128 stands for zero in the data rows.
Two rows play each game, the first against the second. How much does the first row win by? 10 is about a draw, 20 a big win and 0 a big loss. Wins can go round in a circle: one row can beat a second, the second a third and the third the first. Each row has two weighted sums of its numbers, A and B, taken from their middle values. A row wins by its A times the other's B, less its B times the other's A.
[156 184 151 161 141 125 129 156  91  84 120  73 187  88 131 100 138  75]
[148 124 136 134 114 119 133 131 123 132 132 140  95 141 124 118 117 152] -> 9
[135 109 133 137 125 136 139 129 172 159 135 156 106 143 136 160 124 163]
[138 105 142 134 122 172 142 152 154 151 160 143 106 177 142 150 141 152] -> 12
[113 113 100 123 126 111 131 118 138 136 124 152  92 145 104 169 107 148]
[144 105 149 157 122 172 142 156 163 139 187 139 109 153 141 147 146 148] -> 14
[137 123 140 149 126 127 123 124 115 127 136 123 116 120 140 102 122 124]
[103 101 112  89 113 129 126  97 140 155 129 155 125 147 117 147 125 141] -> 8
[131 109 144 140 126 134 143 127 173 160 131 155 105 156 141 158 128 166]
[142 112 128 138 132 126 137 122 144 146 135 156 100 161 133 154 116 162] -> 8
[106  99 118  87 111 150 128 101 145 171 128 160 124 143 119 146 131 137]
[147 179 166 151 138 164 136 172  89  70 134  81 183  88 122  90 144  84] -> 9
[ 97  93 104  77 108 148 126  91 146 158 125 151 127 147 116 151 130 133]
[133 108 137 136 126 128 132 125 170 159 133 155 104 147 142 157 120 160] -> 5
[102 105 112  99 114 120 122  91 137 148 124 151 110 135 104 137 128 141]
[146 111 144 138 131 140 142 124 164 158 132 162 107 165 133 160 126 158] -> 11
[ 79 103  83  78 107 115 121  79 127 133 110 136 104 129  85 150 133 127]
[ 96 113  79 119 120  99 128 105 138 137 123 149  88 141  99 154 108 152] -> 3
[ 92 111  76 118 116 105 129 102 142 141 119 142  88 141  98 175 111 146]
[119 129  75 125 180  46 108  91  75  94  78  85 158  64 171  83 107  80] -> 8
[157 192 165 161 133 158 130 167  90  66 131  84 176  92 126  81 143  88]
[151 183 145 158 142 131 133 158  90  83 121  74 185  86 125  99 138  74] -> 11
[ 72 102  75  72 106 124 122  76 123 133 107 149 105 129  82 141 131 126]
[129 114 118 133 130 117 132 123 153 150 123 154  98 156 121 155 111 160] -> 5
[135 114 134 139 129 126 138 126 155 149 126 153 103 148 131 147 121 171]
[148 139 208 162 107 190 112 181 129 120 208 113 128 162 123 103 171 125] -> 9
[ 83 106  88  84 109 106 127  86 125 138 116 136 102 132  88 144 131 138]
[136 110 127 134 129 131 137 129 162 159 131 151 107 157 133 152 126 167] -> 9
[ 99  96 115  81 109 146 125  95 144 156 129 142 126 145 115 154 130 136]
[159 145 210 142 112 173 111 190 131 110 189 111 138 152 125  84 164 119] -> 10
[109  99 120  85 112 134 123 101 143 161 127 154 123 135 120 147 127 140]
[118 113 111 141 127 120 130 115 137 146 130 150  93 145 109 163 107 158] -> 10
[127 114 120 120 124 124 131 116 139 143 130 150  98 150 116 157 111 161]
[134 110 139 134 125 132 137 128 169 169 137 151 105 148 135 171 121 167] -> 10
[ 71 102  74  71 106 125 127  73 120 133 110 135 102 129  82 140 129 126]
[157 191 164 151 133 147 136 165  88  75 126  77 181  91 127  96 142  79] -> 14
[163 180 151 150 141 140 136 156  90  84 120  74 194  86 125 101 138  74]
[112 116  99 120 128 110 130 111 137 145 123 154  91 141 105 174 106 150] -> 13
[ 92 110  79 112 118 108 125  98 143 132 124 149  88 135  97 168 109 146]
[149 164 185 159 112 190 105 198 116  97 207 114 134 139 126  74 175 118] -> 3
[ 90 111  79 114 118 107 128 103 144 140 128 150  88 140  94 162 109 150]
[130 149 123 146 150  90  96 112  67  97  99 103 155  81 176  80 119  99] -> 17
[126 130  78 117 179  46 108  96  75  95  79  84 158  64 169  82 106  81]
[ 73 101  79  76 107 113 124  76 119 129 110 139 101 133  84 147 131 132] -> 8
[152 195 154 159 140 146 133 163  89  77 120  77 184  92 126  92 144  79]
[ 65  98  66  62 104 125 123  68 129 126 106 135 105 115  80 143 130 114] -> 10
[103  95 111  82 109 144 129  95 136 160 128 147 128 133 115 154 135 141]
[107 106 130  95 121 134 125 109 138 156 122 158 124 142 128 143 124 145] -> 10
[133 114 117 132 128 126 133 125 145 149 132 151  98 149 118 157 112 167]
[139 108 139 144 121 138 135 133 166 159 136 157 104 173 139 157 128 158] -> 11
[120 115 105 119 129 111 129 117 146 144 129 148  93 149 108 169 107 158]
[119 125  70 117 174  42 110  95  77  93  77  83 149  63 170  80 107  80] -> 8
[136 113 128 135 131 119 135 132 153 151 133 156 100 163 129 160 117 157]
[117 128  74 128 170  45 108  96  76  97  78  81 159  63 182  80 107  80] -> 13
[105  99 117  87 110 142 126  97 137 161 128 146 128 141 116 145 129 132]
[148 113 182 146 114 182 135 178 169 139 206 117 116 174 136 126 161 131] -> 6
[128 113 136 140 131 139 136 136 162 151 130 163 106 149 126 156 126 147]
[129 111 137 154 127 139 139 137 158 162 135 152 107 144 139 166 129 164] -> 8
[107 102 117  90 114 150 128  99 148 171 123 148 118 136 116 149 124 150]
[ 92 110  84 120 121  99 127 109 141 147 125 150  89 135  97 167 108 151] -> 4
[157 192 157 154 140 166 136 169  88  76 121  77 193  91 125  91 142  78]
[153 199 164 156 130 153 138 171  92  70 121  81 184  91 119  87 141  84] -> 9
[134 109 134 136 124 133 136 126 160 162 130 152 105 146 133 167 124 162]
[120 126  71 115 173  43 109  93  76 100  79  82 153  64 162  81 107  80] -> 12
[130 112 133 136 133 125 139 125 152 161 138 158 102 149 132 156 123 168]
[148 197 168 154 133 163 132 184  91  66 134  84 181  97 127  84 145  89] -> 11
[ 99 114  86 121 119 109 129 108 142 142 123 140  89 136 100 166 108 144]
[141 107 128 132 125 129 136 135 164 164 136 154 104 150 132 163 125 159] -> 7
[157 118 196 162 108 191 124 179 134 129 204 112 119 167 142 120 169 130]
[138 109 133 141 125 127 135 135 169 159 131 165 107 162 138 166 126 168] -> 9
[143 111 119 139 132 122 134 130 154 142 130 147 103 155 128 155 117 171]
[140 107 124 132 124 132 133 127 167 171 126 164 104 150 133 158 124 163] -> 8
[129 108 138 132 126 125 138 127 154 152 134 157 105 141 136 159 122 155]
[144 109 133 133 125 132 135 126 165 166 127 158 106 157 137 154 123 153] -> 12
[151 117 176 161 110 188 132 169 147 134 212 118 119 179 137 126 164 128]
[146 190 174 142 128 170 119 180  97  65 149  93 172 108 116  71 158 100] -> 9
[103  97 114  86 110 160 126  92 147 163 127 156 129 147 119 153 131 132]
[101 105 107  96 113 130 125  97 139 141 117 159 114 144 110 136 129 141] -> 8
[144 110 140 137 130 140 138 137 155 159 132 152 107 168 131 146 124 155]
[119 114 109 129 133 132 128 122 142 138 131 148  96 150 112 168 108 157] -> 14
[ 92 106 104  94 113 125 124  91 144 148 114 143 107 140  97 142 132 143]
[135 176 194 146 116 164 102 179 106  82 184 109 149 141 116  61 161 116] -> 3
[103  97 114  85 111 136 126  92 148 167 132 148 123 139 115 153 129 138]
[113 122  69 114 171  42 108  91  75  96  78  84 159  63 179  79 106  80] -> 9
[106 112  88 120 121 108 129 112 136 139 119 157  90 147 104 162 108 153]
[127 140  87 128 170  52 105 101  74  95  81  88 166  65 168  80 106  82] -> 7
[133 133  82 131 165  50 106 103  73  97  80  88 163  65 169  81 106  83]
[ 98 112  81 119 119 111 129 105 139 139 121 145  89 135  99 162 108 152] -> 10
[ 73 103  77  80 107 122 125  78 129 123 111 138 104 127  84 139 128 132]
[154 179 149 150 139 122 132 150  88  84 116  73 186  85 127  96 137  75] -> 13
[157 107 158 130 124 188 145 159 164 156 182 130 111 182 144 148 150 140]
[102 115  82 118 122 107 133 108 141 142 124 155  89 129 101 152 107 150] -> 7
[130 110 138 131 126 127 139 128 163 167 133 161 106 166 134 164 126 167]
[149 122 139 137 123 119 130 129 115 129 132 135 109 125 136 104 119 133] -> 4
[141 121 134 122 116 135 143 120 126 147 121 146 106 138 127 128 119 139]
[163 183 148 149 139 135 132 155  89  85 119  73 187  87 135  97 137  74] -> 11
[130 108 143 124 127 123 139 142 169 157 132 153 102 155 135 157 126 164]
[133 108 133 133 125 126 136 137 163 168 130 153 105 163 140 147 126 168] -> 11
[134 105 144 143 124 161 141 148 161 149 155 143 108 166 141 146 143 152]
[106 105 111  95 112 131 126  95 133 137 123 158 113 136 104 133 129 139] -> 14
[137 194 165 146 131 172 122 197  94  64 150  93 165 110 113  69 156 102]
[139 106 159 147 122 169 141 165 158 147 164 139 104 185 147 136 142 146] -> 15
[109 101 113  87 112 131 128  97 132 159 124 160 123 137 119 145 127 148]
[ 97 112  83 117 121 105 127 102 139 131 123 147  89 130  99 157 108 138] -> 7
[160 180 163 159 135 147 133 160  86  76 124  76 179  86 123  93 135  78]
[126 108 134 131 125 131 136 124 157 161 134 161 105 150 127 154 121 153] -> 13
[ 98  94 112  76 108 137 125  93 149 164 128 147 120 153 116 147 129 132]
[137 110 130 127 123 127 142 131 164 167 133 165 106 150 132 156 123 163] -> 8
[154 111 165 142 118 197 144 184 152 141 189 127 112 167 136 137 152 140]
[133 109 135 129 127 126 135 128 158 162 125 156 106 145 132 147 127 165] -> 13
[137 111 131 144 125 135 140 125 166 166 128 157 105 154 136 160 123 155]
[117 115 136 114 124 145 128 111 134 157 120 155 121 135 135 132 121 147] -> 11
[112 107 127 101 121 146 129 105 145 167 111 161 122 146 129 141 122 146]
[ 77 104  79  79 108 118 125  78 129 143 111 137 103 134  85 149 127 133] -> 7
[133 110 139 139 125 124 141 131 165 155 129 160 103 143 132 163 122 165]
[139 109 125 132 124 122 142 130 168 149 130 153 104 168 142 154 124 158] -> 11
[155 177 154 165 135 150 139 157  89  80 119  75 191  88 129  98 136  76]
[102 116  96 118 125 110 132 107 134 140 119 155  90 141 101 168 106 157] -> 6
[150 174 155 154 140 135 136 145  85  83 118  73 183  87 128  98 136  75]
[162 108 156 151 121 162 147 185 145 140 207 129 109 176 139 140 149 135] -> 15
[105 103 109  95 112 132 121 103 142 153 123 145 116 144 115 141 129 149]
[159 186 152 148 136 140 133 155  89  82 120  75 186  88 129  95 134  75] -> 11
[138 109 127 142 126 133 138 132 169 155 131 162 106 151 134 154 122 157]
[105  94 111  79 109 145 126  94 146 161 128 148 125 143 110 153 130 136] -> 13
[141 112 133 142 131 120 136 135 156 149 131 168 108 151 134 154 126 169]
[129 111 138 133 129 133 144 126 160 145 129 155 108 159 132 155 124 157] -> 13
[156 193 162 147 135 153 137 180  84  73 125  78 176  92 122  90 147  80]
[134 116 119 135 130 123 135 124 143 136 124 161  98 152 115 157 110 153] -> 13
[130 115 123 136 128 116 138 124 147 141 134 153  97 147 117 153 110 144]
[139 107 136 138 124 128 137 127 167 154 126 163 104 147 128 155 122 162] -> 9
[115 108 125 104 123 144 131 113 136 155 115 158 121 129 137 145 120 155]
[158 188 152 152 140 142 134 170  91  82 120  75 183  85 123  94 134  76] -> 14
[145 199 158 156 134 159 139 165  86  74 123  79 185  90 123  89 143  81]
[156 177 142 153 139 139 133 159  89  82 115  74 190  85 127  94 137  74] -> 11
[141 104 141 144 123 156 141 148 175 163 160 149 106 175 148 148 147 154]
[ 72 102  76  72 107 121 126  76 127 131 110 142 104 130  83 138 129 128] -> 13
[114 130  78 129 178  46 108  93  75  97  78  86 153  64 184  80 106  81]
[154 181 156 163 135 133 127 152  91  83 119  73 180  85 130  95 138  75] -> 11
[138 116 131 144 127 118 135 120 155 152 129 153  98 154 122 153 115 167]
[162 199 161 146 138 154 141 166  86  73 121  79 179  93 116  96 146  81] -> 5
[142 108 136 127 125 122 133 124 164 165 132 154 103 155 128 158 120 158]
[158 196 153 161 136 164 136 178  89  71 128  79 187  92 123  86 146  83] -> 11
[ 96  93 111  78 108 137 126  92 140 151 125 150 128 140 114 146 129 136]
[136 105 145 136 121 133 138 138 162 161 141 156 106 164 145 151 130 166] -> 8
[ 93 105  95  87 111 119 125  87 133 144 116 139 103 135  92 149 126 136]
[102 106 107  97 113 135 125  95 145 147 118 146 112 140 104 135 127 150] -> 9
[106  99 111  89 110 134 126  96 137 162 124 147 126 135 120 154 129 132]
[102  93 110  78 108 140 128  92 150 151 130 152 122 144 114 150 132 134] -> 5
[138 148 112 137 162  75  98 111  67  92  91  99 155  70 159  81 106  91]
[135 115 136 141 129 127 135 132 161 146 132 154 108 152 137 155 125 161] -> 13
[105 113  97 125 126 114 130 109 128 140 126 153  90 144 104 159 105 151]
[138 156 185 154 112 176 106 190 121  97 184 111 142 152 127  77 176 121] -> 10
[147 198 168 157 136 149 134 181  89  67 128  82 175  96 120  84 140  88]
[142 111 131 128 130 132 137 133 164 161 128 157 107 160 137 155 125 159] -> 9
[139 110 128 132 124 120 133 122 165 164 128 162 102 144 130 152 122 157]
[130 108 132 124 123 137 134 122 175 169 135 167 103 151 132 161 124 154] -> 12
[147 107 159 150 120 174 153 154 149 154 165 136 108 169 142 150 150 141]
[143 188 149 147 139 123 129 163  90  83 121  73 190  88 131  98 137  75] -> 11
[109 103 118  94 113 145 123 100 136 157 122 151 118 140 116 143 125 145]
[136 109 130 140 126 127 135 133 155 166 129 152 105 147 130 157 125 159] -> 14
[164 180 154 165 138 132 130 158  91  84 117  74 193  86 134  95 137  74]
[136 132 140 148 124 120 117 122 105 127 133 116 122 110 146 100 125 132] -> 8
[133 106 131 136 126 127 137 129 164 158 125 158 104 157 131 149 122 151]
[148 149 207 156 113 156 108 175 116 104 211 117 144 142 124  79 168 124] -> 4
[143 187 147 156 137 130 134 170  88  84 113  74 195  87 131  99 135  74]
[121 121 138 116 123 144 139 117 131 160 118 159 113 141 129 131 122 148] -> 12
[111 103 124  92 115 141 127 101 146 150 122 153 125 142 129 143 123 137]
[115 114 108 130 130 123 132 114 143 144 123 157  94 154 109 168 107 169] -> 4
[137 188 167 153 120 180 107 182 103  71 171 100 149 126 116  61 165 110]
[131 107 130 125 124 132 140 126 175 165 133 154 105 155 136 145 122 160] -> 11
[140 109 133 139 127 129 137 125 168 160 135 162 107 151 133 155 124 167]
[140 107 136 143 121 171 145 153 158 147 157 141 104 177 142 146 150 149] -> 13
[102 114  91 129 126 123 129 107 140 146 125 142  90 137 106 159 106 144]
[147 190 158 165 137 132 134 178  89  76 112  77 177  89 123  92 142  78] -> 10
[140 110 142 139 128 134 134 129 159 156 138 157 108 156 138 157 125 166]
[146 203 172 146 130 163 122 182  90  64 148  91 170 101 123  73 155  97] -> 10
[142 188 153 169 139 135 138 155  91  82 116  74 178  86 127  98 139  74]
[141 121 141 125 119 142 135 125 131 152 122 149 106 139 132 127 119 143] -> 11
[140 149 146 151 146 107  98 115  77 106 109 114 142  91 155  76 124 108]
[151 197 173 150 129 158 128 191  94  65 135  87 173 102 123  76 155  98] -> 11
[ 97  93 106  78 107 141 130  94 144 159 123 150 120 131 116 149 133 139]
[108 100 113  91 113 124 128  96 133 149 129 157 121 130 119 138 128 152] -> 15
[151 188 178 161 134 153 136 164  88  73 125  79 186  89 122  87 146  82]
[ 99  98 107  84 112 144 130  93 142 160 128 154 125 148 119 154 129 133] -> 5
[119 128  72 126 171  42 110  94  76  97  77  82 163  63 179  81 107  79]
[150 188 146 161 134 126 130 166  90  80 117  73 187  86 132  99 139  75] -> 10
[131 102 137 134 124 157 145 142 170 156 143 145 105 163 142 154 136 154]
[112  98 111  83 110 138 125  95 136 162 127 144 124 146 118 150 129 142] -> 15
[133 107 139 133 125 124 135 125 171 162 133 165 104 153 125 142 120 156]
[132 108 137 130 123 125 132 132 165 154 131 153 104 143 125 159 121 155] -> 10
[144 138 148 147 134 115 105 123  89 120 125 120 133 105 158  86 123 117]
[149 191 154 158 135 121 126 154  90  84 116  74 187  86 126  98 136  75] -> 17
[ 89 109  76 117 116 110 127 100 142 142 120 155  88 125  98 155 110 147]
[ 88 110  72 108 117 104 131 102 148 145 119 130  88 130  97 163 110 156] -> 9
[ 61  96  63  58 103 120 121  65 127 138 106 132 108 115  80 143 127 116]
[159 188 166 151 136 149 133 179  89  73 123  79 191  91 126  93 143  82] -> 14
[126 109 136 138 125 136 139 131 171 160 133 161 105 157 134 157 126 158]
[134 133  90 129 172  56 105 101  71  93  81  88 157  66 170  80 105  83] -> 9
[157 127 199 155 106 185 116 169 139 123 219 111 123 162 135 119 172 129]
[154 195 162 147 133 167 131 183  89  65 131  86 185  97 121  80 148  93] -> 8
[138 109 145 139 130 135 136 130 166 147 132 153 104 157 133 143 126 164]
[102  96 112  84 110 149 126  95 142 165 126 160 126 146 115 148 132 134] -> 12
[126 107 130 128 123 127 136 127 156 158 131 164 104 153 130 157 122 156]
[106 105 115  98 114 132 122  94 147 149 123 150 112 143 106 144 127 145] -> 11
[118 114 102 123 123 111 129 110 146 140 125 155  93 143 109 165 107 147]
[137 109 128 135 126 131 136 136 158 163 130 156 104 157 133 155 124 166] -> 10
[125 135  89 134 163  52 105 101  73  96  82  88 160  65 170  80 105  82]
[ 60  96  61  55 103 135 123  63 122 133 106 130 106 121  81 147 132 117] -> 6
[152 177 156 161 139 131 134 155  88  85 121  74 183  86 129  95 137  75]
[141 104 152 130 123 164 144 144 174 163 150 146 107 167 147 147 137 165] -> 6
[153 122 145 124 114 131 134 120 121 137 123 139  98 136 125 129 117 143]
[112 118  95 123 126 115 132 118 137 138 122 156  91 140 106 157 106 161] -> 11
[137 108 136 132 124 121 136 119 169 152 128 149 103 154 126 155 123 153]
[165 199 158 148 143 136 132 148  88  83 119  74 189  88 128  98 137  75] -> 6
[139 110 143 128 127 125 130 135 169 169 129 156 106 155 132 167 124 169]
[135 109 124 135 125 128 137 122 164 169 127 168 104 151 132 152 122 164] -> 9
[ 62  96  63  59 103 122 121  66 128 121 103 135 106 120  80 153 129 119]
[122 127  71 124 173  42 109  95  75  96  78  83 155  64 183  82 106  80] -> 11
[164 135 192 163 106 181 114 179 130 121 204 114 125 151 131 103 161 120]
[111 116  96 128 126 118 135 113 138 136 121 149  91 136 104 166 106 156] -> 10
[ 94 112  80 108 118 108 130 101 142 136 126 145  89 143  96 161 108 142]
[125 109 140 139 121 126 136 126 175 155 134 171 104 151 136 145 124 170] -> 8
[134 107 141 136 129 125 138 132 164 157 137 162 105 154 137 155 123 155]
[160 187 153 164 140 141 132 158  91  78 119  76 182  90 128  95 137  77] -> 9
[130 131  82 124 171  50 106 100  73  95  80  87 162  65 169  79 106  82]
[149 120 191 151 108 198 126 182 145 130 215 115 114 160 132 122 164 130] -> 7
[107 101 113  90 112 141 127  98 144 158 130 149 122 136 118 147 127 142]
[138 164 193 142 114 169 102 188 110  88 177 112 138 137 122  66 170 116] -> 11
[108  99 120  87 112 142 124 102 143 154 123 153 120 135 117 145 130 140]
[158 193 152 150 138 125 135 158  91  83 121  75 193  85 130  96 140  76] -> 14
[118 118 127 109 122 136 132 111 132 144 120 148 113 130 134 125 120 146]
[145 109 136 126 127 131 140 132 151 161 132 158 106 151 138 147 125 155] -> 15
[137 109 131 128 126 127 137 131 157 160 132 156 105 157 135 153 125 165]
[154 177 149 137 143 136 132 153  91  83 114  75 181  87 130 100 137  75] -> 9
[105  98 110  81 111 147 124  96 149 152 122 152 125 148 120 158 130 139]
[140 113 129 135 128 123 137 127 140 144 137 157 103 166 124 152 117 163] -> 5
[106 100 121  86 111 146 129  97 149 163 127 160 124 137 115 151 130 146]
[138 112 135 139 125 123 137 128 161 153 128 152 106 158 136 159 126 152] -> 10
[134 108 139 139 122 116 135 119 158 154 136 163 103 158 123 155 121 157]
[145 183 132 142 139 125 134 160  89  84 118  73 195  84 129  95 137  74] -> 13
[149 198 167 146 130 167 118 183  96  65 144  90 176 109 121  73 155  97]
[ 86 106  91  85 109 128 122  82 139 136 112 142 106 129  90 145 129 143] -> 19
[143 110 138 134 127 133 137 123 164 160 123 166 106 153 133 149 127 162]
[140 108 142 129 125 133 138 138 160 175 130 155 106 159 143 166 124 162] -> 9
[ 95  93 103  82 108 139 124  91 145 156 124 152 125 129 114 159 135 134]
[146 112 132 140 130 127 138 120 166 147 139 161 106 162 132 159 125 155] -> 9
[139 114 137 133 130 133 140 129 165 158 136 150 107 154 135 146 126 160]
[147 107 162 151 124 163 152 168 168 153 175 134 107 174 143 147 152 145] -> 10
[144 107 158 152 126 165 148 158 163 147 163 132 109 182 145 144 146 136]
[147 183 152 145 137 142 137 160  88  77 128  77 197  90 127  93 140  78] -> 10
[128 114 116 131 128 119 130 117 150 144 126 151  98 146 112 162 109 155]
[ 97 113  83 119 121 113 131 107 136 140 121 148  89 133 102 165 108 153] -> 15
[158 116 186 153 112 194 126 179 158 127 209 115 117 162 145 132 166 135]
[127 132  87 129 169  53 104 100  72  95  81  86 160  65 175  81 105  82] -> 12
[126 119 142 121 120 137 137 118 135 155 122 151 112 145 137 125 120 152]
[133 109 132 130 124 126 131 127 156 153 134 158 103 152 135 148 120 160] -> 10
[140 111 131 147 130 121 136 125 141 149 127 158 102 156 129 146 119 161]
[134 109 135 141 129 126 141 131 163 155 136 154 107 157 135 156 126 158] -> 12
[123 115 117 132 129 122 134 115 147 144 129 148  96 152 114 166 108 151]
[151 204 176 156 136 145 139 161  89  66 128  84 183  96 128  84 151  89] -> 8
[130 115 111 131 130 127 130 123 149 144 132 153  96 144 114 158 109 158]
[132 131  88 127 166  55 103  98  72  97  83  90 159  66 167  78 105  83] -> 7
[141 109 139 131 127 131 131 129 165 157 131 154 102 154 129 154 123 156]
[125 114 116 132 130 124 129 125 142 135 132 148  95 148 115 163 108 147] -> 13
[139 108 134 137 124 138 136 125 158 167 136 166 105 150 135 151 122 160]
[109  98 110  84 111 145 129  94 138 163 122 154 125 131 113 152 126 143] -> 5
[137 110 128 146 130 130 135 131 163 157 130 149 107 156 137 154 127 163]
[ 98 114  91 122 124 116 128 110 147 141 126 154  90 143 104 166 107 156] -> 10
[121 131  80 128 163  47 106  95  76  97  79  86 160  64 169  82 106  80]
[103  99 111  82 111 141 126  92 137 165 126 156 123 131 114 148 127 135] -> 10
[153 189 157 147 133 155 134 187  87  66 132  83 178  98 121  86 148  88]
[126 130  72 118 170  43 109  90  76  95  79  84 162  64 172  82 106  80] -> 10
[137 118 142 128 118 131 131 125 136 148 123 144 107 140 125 120 122 153]
[136 108 133 131 122 121 131 122 167 152 131 163 105 141 129 158 122 162] -> 12
[ 63  97  65  61 104 124 123  67 125 130 106 132 105 123  80 149 130 121]
[133 104 136 144 125 156 145 162 163 153 164 144 107 163 147 159 142 149] -> 9
[147 207 161 154 137 152 130 165  90  65 128  86 182  95 125  80 149  90]
[103  93 105  80 108 144 130  90 145 153 126 156 125 145 114 150 129 138] -> 15
[117 127  72 116 175  42 110  96  76  98  78  82 165  63 165  84 106  81]
[135 192 167 153 129 160 124 197  92  64 148  90 175 104 122  73 162  99] -> 11
[158 179 145 153 138 136 130 152  88  87 117  74 186  87 133  93 135  74]
[151 203 157 158 134 149 136 179  88  68 126  83 178  94 125  87 146  86] -> 10
